Each path is a new rotation, seen through one point. The rows after it are directions, each followed by how far the rotation turns it, in degrees per step (0 if it stays put).
Each turn is a multiple of 5 degrees from 10 to 175, or 0.
Each row of a path follows its step; steps can be skipped.
Rotation 1:
step 0: -.18 .17 -.01 -.17 .01 .11 .08 .00 -.16 .10 -.17 -.16 -.06 -.06 .11 .15 -.19 .21 .06 .09 .11 .03 -.47 -.04 -.06 -.02 .04 -.05 .13 .08 .07 -.05 -.16 -.17 -.22 -.03 -.09 -.20 -.04 .26 .11 -.09 -.01 .02 .13 .28 -.03
step 5: -.13 -.08 .37 .11 .00 .27 .08 -.06 -.06 -.11 .01 -.06 -.19 .22 .07 .05 -.06 .00 .15 .04 -.06 .14 -.07 .22 -.11 -.11 .04 .20 -.26 -.02 .20 .19 .01 -.15 -.04 .04 .12 .13 .02 .07 .21 -.01 .19 -.20 .14 .09 .22
step 7: .08 .01 .09 .01 -.05 .08 .12 .04 -.01 .04 -.12 -.26 -.17 -.09 .20 -.15 -.07 .30 .12 .04 .15 .15 -.21 -.04 .17 .02 -.19 -.12 -.05 -.03 -.12 .00 .17 .12 .13 -.16 .19 -.12 .09 -.06 .24 -.14 -.23 -.40 .04 -.01 -.03
step 9: -.23 .22 .13 .05 -.11 .26 .09 .00 .06 -.06 .10 -.12 .02 -.13 .04 .12 .16 .12 -.09 .00 -.01 -.05 -.29 .20 -.13 -.10 .04 -.01 -.02 .08 .02 -.07 -.04 -.05 -.08 -.08 -.12 -.24 -.14 .15 .14 -.09 -.34 .17 .24 .05 .32
step 11: -.02 .22 .07 -.11 -.12 -.14 .21 -.19 .12 -.13 -.02 -.11 -.05 -.02 .02 -.23 .03 .29 -.23 -.03 -.10 -.02 .06 .15 .30 -.20 -.05 -.03 .05 -.16 -.10 -.04 -.40 .00 -.21 -.22 -.02 -.04 .20 -.13 .03 -.07 -.03 .02 -.04 .04 .00
step 18: .02 .19 .22 .17 .16 -.02 .21 -.18 .14 .09 .12 -.03 -.07 -.16 .13 -.02 -.03 -.01 .05 -.08 -.08 -.15 -.21 .28 .06 -.01 -.12 -.03 .02 .14 .06 .14 -.22 -.32 .06 -.11 .04 .00 .10 .23 -.12 -.14 -.14 .06 .19 .09 .29
step 21: -.19 .00 .25 -.06 .10 .35 .05 .07 .15 -.06 -.11 .11 -.24 .16 .12 -.07 .12 .17 .06 -.05 -.06 .02 .04 .19 .01 -.13 .25 .20 -.04 .04 .01 .10 -.14 .12 -.13 -.10 .07 .22 .11 .16 .21 -.04 -.14 -.04 .12 .23 .16
step 25: -.35 .08 .09 -.08 -.04 .28 .03 .11 .12 .11 .13 -.14 -.04 -.16 .11 -.10 .08 .15 -.08 .17 .04 .13 -.22 .09 .00 .02 -.13 .04 -.33 -.04 -.06 -.20 -.07 .04 .15 -.04 -.27 -.13 .12 .03 -.11 -.02 -.22 -.04 .21 -.13 .19
Directions:
-.02 .06 -.10 .04 -.01 .04 -.03 -.08 .01 .05 .01 -.04 .04 .01 -.04 -.04 .06 -.01 .03 -.04 .04 .00 -.07 -.04 .05 -.02 -.06 .02 .03 .09 .00 -.02 .02 -.04 -.06 -.02 .02 .00 -.02 .00 -.05 -.07 -.04 .01 .05 .02 -.01 : 40
.02 .00 -.04 -.09 -.03 -.02 -.01 -.03 -.04 .05 -.10 -.02 -.05 .03 .01 -.03 -.04 .00 -.04 .04 -.07 .06 -.03 .04 -.04 .06 .00 -.02 .08 -.01 -.03 -.01 .00 -.01 -.09 -.01 .03 -.03 -.05 -.05 -.03 -.02 -.01 -.05 -.02 -.06 .00 : 90
.01 -.13 -.01 .00 .01 .05 .02 .05 -.03 -.01 -.04 -.05 .06 -.02 -.02 -.04 -.07 .00 .01 .05 .10 .03 .03 .01 .08 -.01 -.02 -.03 .06 .01 .09 -.03 -.01 .01 .01 .01 -.03 -.04 -.02 -.02 .00 -.01 -.06 .01 .02 -.03 -.03 : 115
.07 .01 .01 -.01 .01 -.03 .07 -.02 .00 .07 .04 .00 .04 .02 -.04 -.07 .00 .03 .00 -.04 -.04 .01 -.05 .01 .00 .04 .05 -.01 .02 -.01 .00 -.01 -.03 .03 .07 -.06 -.14 -.02 .03 -.07 -.04 .02 .00 .04 .03 .01 .06 : 155
.00 .02 .02 .04 -.01 -.01 .01 -.03 -.08 -.03 -.02 .09 .00 -.10 -.04 -.07 .00 .00 -.04 -.01 -.02 -.05 -.02 .01 -.03 -.03 .03 -.03 .07 -.03 .02 -.07 -.03 -.02 -.03 -.05 -.02 .02 -.01 .13 .02 .00 -.05 .01 -.04 .01 -.02 : 40
-.07 -.02 .01 .04 -.02 .00 .05 -.05 .01 .06 -.05 .00 -.02 -.04 .00 .00 -.08 -.02 .04 .00 .02 .04 -.06 -.04 -.01 -.02 .02 .00 -.07 -.03 .02 .05 .08 -.02 -.03 .01 -.07 .00 .09 .04 -.03 -.03 .04 .01 -.08 -.07 -.02 : 145
-.06 -.03 .06 -.02 .06 .02 -.05 .00 -.04 -.02 .04 -.05 .02 -.01 .00 -.04 .03 -.08 .05 -.03 -.07 .04 .04 -.01 -.05 .01 -.01 -.01 .00 .05 -.02 .11 -.05 -.02 .00 -.04 .00 .02 .02 .02 -.01 .03 -.10 .03 .01 -.09 .01 : 90
Rotation 2:
step 0: .33 -.08 -.01 .19 -.16 .14 .08 -.12 -.01 -.12 -.13 -.08 -.10 .03 .10 -.06 -.16 -.11 -.05 -.09 .03 -.27 .08 .09 -.17 .13 .03 .03 .03 .02 -.02 .06 -.11 .16 -.18 .06 .16 .06 .14 -.23 .06 -.14 .04 .08 .06 .11 .28
step 2: .26 -.12 .17 -.04 .12 .35 -.04 .07 -.13 .05 -.06 .01 -.06 -.16 .21 .06 -.06 .11 -.16 .04 .07 .02 .05 -.03 -.18 .08 .05 .07 -.16 .01 -.07 -.03 .17 .19 .01 .10 .09 .18 -.17 -.06 .05 -.15 -.02 .09 -.14 .02 .23
step 7: .05 .05 .28 -.07 -.11 .13 .00 -.13 -.01 .10 -.08 .15 -.05 .13 .09 -.07 -.11 -.08 .02 -.06 -.01 -.10 -.02 .11 -.05 -.14 .18 -.30 -.21 -.06 -.14 -.04 .18 .34 -.05 .05 -.06 -.09 .00 .00 -.13 -.17 .03 .20 -.13 .11 .17
step 9: -.05 -.08 .08 -.07 .23 .10 -.04 .01 .01 -.06 -.19 -.01 -.03 -.16 -.08 -.02 .21 .08 .07 -.03 .11 -.07 .10 .05 .21 .17 .13 -.16 -.20 .02 .02 .02 .15 .21 -.08 -.01 .12 -.22 .16 -.12 -.03 -.20 .16 .15 -.22 -.06 .23
step 15: .16 .04 .13 -.07 -.11 .30 .24 -.21 .00 -.08 -.21 .00 -.06 -.10 .11 .18 -.11 -.02 .11 .05 -.11 .00 .03 -.01 .13 -.19 .19 -.08 -.12 .04 .00 -.08 .14 .13 -.11 -.05 .01 -.03 -.16 -.05 -.16 -.13 .04 .14 -.20 .03 .24
step 21: .28 -.07 .12 -.09 -.19 .04 -.04 .01 -.12 .07 -.02 -.14 -.05 -.12 .06 -.10 .04 .11 -.13 -.01 -.03 -.02 -.03 .24 -.11 -.07 .03 .02 -.06 -.06 -.14 .31 .09 .27 .04 .03 -.12 .08 -.20 -.06 -.11 -.07 -.05 .11 -.28 .04 .23
step 23: .04 .07 -.02 -.09 .08 .19 .22 -.02 -.01 .09 .02 -.17 .05 -.26 .01 .03 -.01 -.02 .11 .10 .00 -.14 -.17 .06 .09 -.05 .05 -.07 -.15 .17 .10 .06 .20 .24 -.15 -.14 .07 -.16 -.17 .00 -.13 -.06 -.02 .03 -.27 .19 .17
step 24: -.06 .04 .14 .12 .02 .03 .09 -.11 -.07 .10 .06 .07 -.12 -.22 -.15 -.02 -.08 .14 -.02 -.26 .06 -.07 -.06 .35 .00 .08 .06 .06 -.06 .03 .14 .27 .24 .23 .02 .05 -.06 .22 .14 -.10 -.06 -.03 -.02 .00 -.21 .04 .07
Directions:
.03 .00 .00 -.01 .07 .05 .03 -.03 .10 -.02 -.02 .05 .03 .00 -.03 .02 .03 .01 .00 .00 -.06 -.02 .04 -.01 .04 -.01 -.08 -.04 .03 -.02 -.07 .00 -.01 .05 .01 .00 .05 -.09 .06 .03 -.01 .00 .04 -.05 -.06 -.06 -.09 : 135
-.04 -.02 .04 .02 .02 -.01 .05 .06 .06 .04 .05 .01 .02 .02 -.02 -.01 -.07 -.04 .06 -.03 -.01 -.03 .00 .01 .01 .08 -.06 -.05 .06 -.06 .09 .01 -.05 .01 -.01 -.01 .02 .09 .01 .06 -.05 -.01 .00 .02 .00 .05 -.02 : 55
-.04 .00 .01 -.02 -.08 .10 -.03 .00 .00 .05 .06 .03 -.04 .04 -.01 -.01 .00 .03 -.01 -.03 -.03 .00 .04 .02 -.09 .05 .00 .05 -.01 .02 -.05 -.04 .03 .02 .03 .02 .03 .09 .03 .01 -.02 .06 -.08 -.03 -.04 -.07 -.02 : 130
.00 -.07 .05 -.04 .00 .01 .00 -.05 -.01 -.01 .00 -.07 -.07 .00 .01 .05 .05 .02 .04 .05 .08 .03 .02 -.08 .06 .03 -.02 -.02 -.01 .00 .02 .06 .01 .03 -.02 -.02 .03 .03 -.04 .12 .03 .00 -.03 -.03 -.03 -.08 .04 : 55
.04 -.03 -.07 .02 .05 .08 -.03 -.02 .06 .04 .05 .01 -.05 .04 .06 -.04 -.02 .01 -.03 -.01 .05 -.06 -.05 .03 .01 .02 .03 .00 -.04 .05 .03 .06 -.02 .01 -.01 .06 .01 .00 -.04 .02 .08 .04 .04 -.05 .07 .05 -.06 : 10
-.01 .09 -.04 .07 .03 .03 .01 -.03 -.02 .02 .04 -.04 .03 .04 -.08 .05 .03 .00 .02 -.07 .03 -.04 -.01 .01 .03 .00 .00 .04 -.03 .05 -.06 -.02 -.03 -.02 -.15 -.06 -.01 .04 .00 .03 -.02 -.02 .02 .00 -.02 -.01 .02 : 95
.03 .03 .03 .04 .02 -.02 -.02 .03 -.08 -.03 -.08 .10 -.02 .01 .00 -.01 -.09 .03 -.05 -.01 .06 .05 .01 .02 -.02 -.02 -.06 -.03 .01 .01 -.04 .05 .04 .01 -.03 -.01 .00 .06 -.03 .05 -.01 -.04 -.02 -.07 -.01 .04 -.07 : 130
Rotation 3:
step 6: -.11 .01 .02 -.02 .00 .15 -.01 .01 .07 .16 .07 .00 .28 -.09 -.03 -.07 -.11 -.16 .02 .22 -.15 -.17 .30 -.25 .07 .02 .10 .06 -.20 -.13 -.16 -.06 .04 .07 -.11 -.03 .09 -.25 .10 -.34 -.03 -.14 -.09 -.01 .09 .05 .01
step 14: -.16 -.13 .13 -.12 .01 -.12 .01 .07 .09 .10 .02 -.06 .07 -.01 -.05 -.01 -.11 .00 -.08 .01 -.14 .16 .15 -.14 .27 -.28 .06 .12 .00 -.32 -.23 .16 .01 .04 .11 -.15 .04 -.04 .02 -.22 -.06 -.13 -.20 .26 -.09 .07 -.04
step 16: -.02 -.12 -.04 .37 .09 -.03 -.14 -.15 .21 -.08 -.31 -.11 .15 .11 -.06 .03 -.15 -.11 -.05 -.27 .10 .08 -.01 .25 .11 -.13 -.07 .06 -.09 .08 -.04 .04 -.09 .04 -.03 .19 .13 .03 .06 -.21 .07 .06 -.07 .01 .02 .01 .11
step 17: -.05 .00 -.03 .10 -.26 .17 -.04 .34 .06 -.05 .11 .05 .10 -.08 -.10 .03 -.14 -.11 -.03 .10 -.01 -.15 .32 .00 .30 .20 .02 -.16 .02 .00 .06 .06 .03 -.11 .07 .16 .09 -.07 .21 -.20 .13 .02 .04 .03 .00 .04 .21
step 20: -.19 .00 .05 .17 .06 .06 -.01 .07 -.08 -.06 -.09 -.09 -.11 .22 .05 -.01 -.21 .00 -.18 -.08 .03 .27 -.23 .13 .08 .18 .16 .05 .25 .05 -.03 -.09 -.02 -.13 .02 .00 .19 -.05 .15 -.20 .19 -.16 -.07 .26 -.03 .12 -.11
step 22: -.24 -.14 -.20 .01 .08 .02 -.16 .00 .31 .15 .09 .11 .20 -.04 -.20 -.21 .15 -.01 -.11 -.09 .01 .00 .06 -.04 .09 -.11 .10 .23 .08 -.23 -.01 .10 .09 -.04 .05 -.01 .02 .06 -.01 -.07 .07 .02 -.01 .07 .01 .37 .05
step 24: -.05 -.02 .02 .14 -.01 -.15 .06 -.15 -.01 -.05 -.05 .05 -.03 .16 -.01 .12 .05 -.11 -.02 -.15 -.16 .05 -.18 .08 -.06 .05 -.20 .18 -.01 .08 .07 -.15 .03 -.07 .03 .37 .04 -.03 -.26 -.44 .15 -.07 -.05 .04 -.13 .08 .14
step 26: -.10 -.16 -.18 -.09 -.17 .02 -.22 -.06 -.02 .31 .13 .01 .04 -.18 .09 .08 -.03 -.23 -.22 .02 .09 .09 .00 -.18 .10 -.10 .07 .02 .01 -.02 -.06 .12 .10 -.03 .14 -.04 -.04 -.02 .05 -.13 .12 -.26 -.09 .28 -.26 -.08 -.01
Directions:
-.04 -.02 .03 -.03 -.05 -.05 .02 -.01 .03 -.01 .01 -.01 -.06 -.06 -.08 .04 .06 .03 -.02 -.06 .02 .00 .05 -.04 -.07 .04 .02 -.03 -.02 -.08 .01 .04 .01 .07 .10 .00 .05 -.02 .00 .01 .01 .08 .06 .05 -.02 .01 -.03 : 80
-.07 -.02 -.01 -.01 -.04 .01 -.06 .07 -.02 -.04 .06 .01 -.04 .00 .04 .08 -.05 -.04 .03 -.01 .04 .03 .06 .06 -.02 .06 -.07 .01 -.04 -.02 -.02 .02 .00 -.02 .00 -.01 -.03 .05 .00 -.02 -.08 -.02 .01 -.01 .06 .08 .03 : 90
-.02 .07 -.02 -.01 .03 .01 -.01 -.03 .02 -.04 -.04 .03 .01 -.06 .03 .04 -.03 .00 -.05 -.05 .01 .05 .04 .03 .04 -.04 -.02 .02 .03 -.04 .04 -.01 -.06 .02 .06 -.05 -.02 .06 .04 .08 .06 -.09 -.03 .01 .01 .00 -.09 : 60
-.01 -.01 .00 .03 .00 .04 -.04 -.01 -.07 -.01 -.04 .06 -.03 -.03 -.03 -.01 -.05 -.01 -.12 .04 -.10 -.10 .00 .03 .01 .06 -.04 .03 -.01 -.04 -.03 .02 .01 .07 -.02 .07 -.01 .02 -.06 .04 .02 .03 -.01 -.04 .04 -.01 .00 : 60
.13 -.01 -.05 .03 .01 -.07 -.01 .01 -.03 -.03 -.01 -.03 -.05 -.04 .08 -.06 .00 .00 -.01 -.02 .03 .03 -.01 -.03 .03 -.01 .02 -.06 -.05 -.06 -.03 .05 .00 .01 .02 .02 -.04 .05 -.02 -.05 .00 .05 -.08 .03 .08 -.01 .00 : 155
.01 -.01 -.01 .09 -.05 -.02 -.02 .00 .10 -.03 .02 .02 .02 -.02 .06 .02 .08 .02 .02 -.07 -.02 -.09 -.07 .02 -.05 .00 -.04 .01 -.05 -.04 .02 -.05 -.04 -.02 -.04 .00 .00 .00 -.06 .00 -.06 -.01 -.03 -.03 -.02 -.02 -.06 : 125
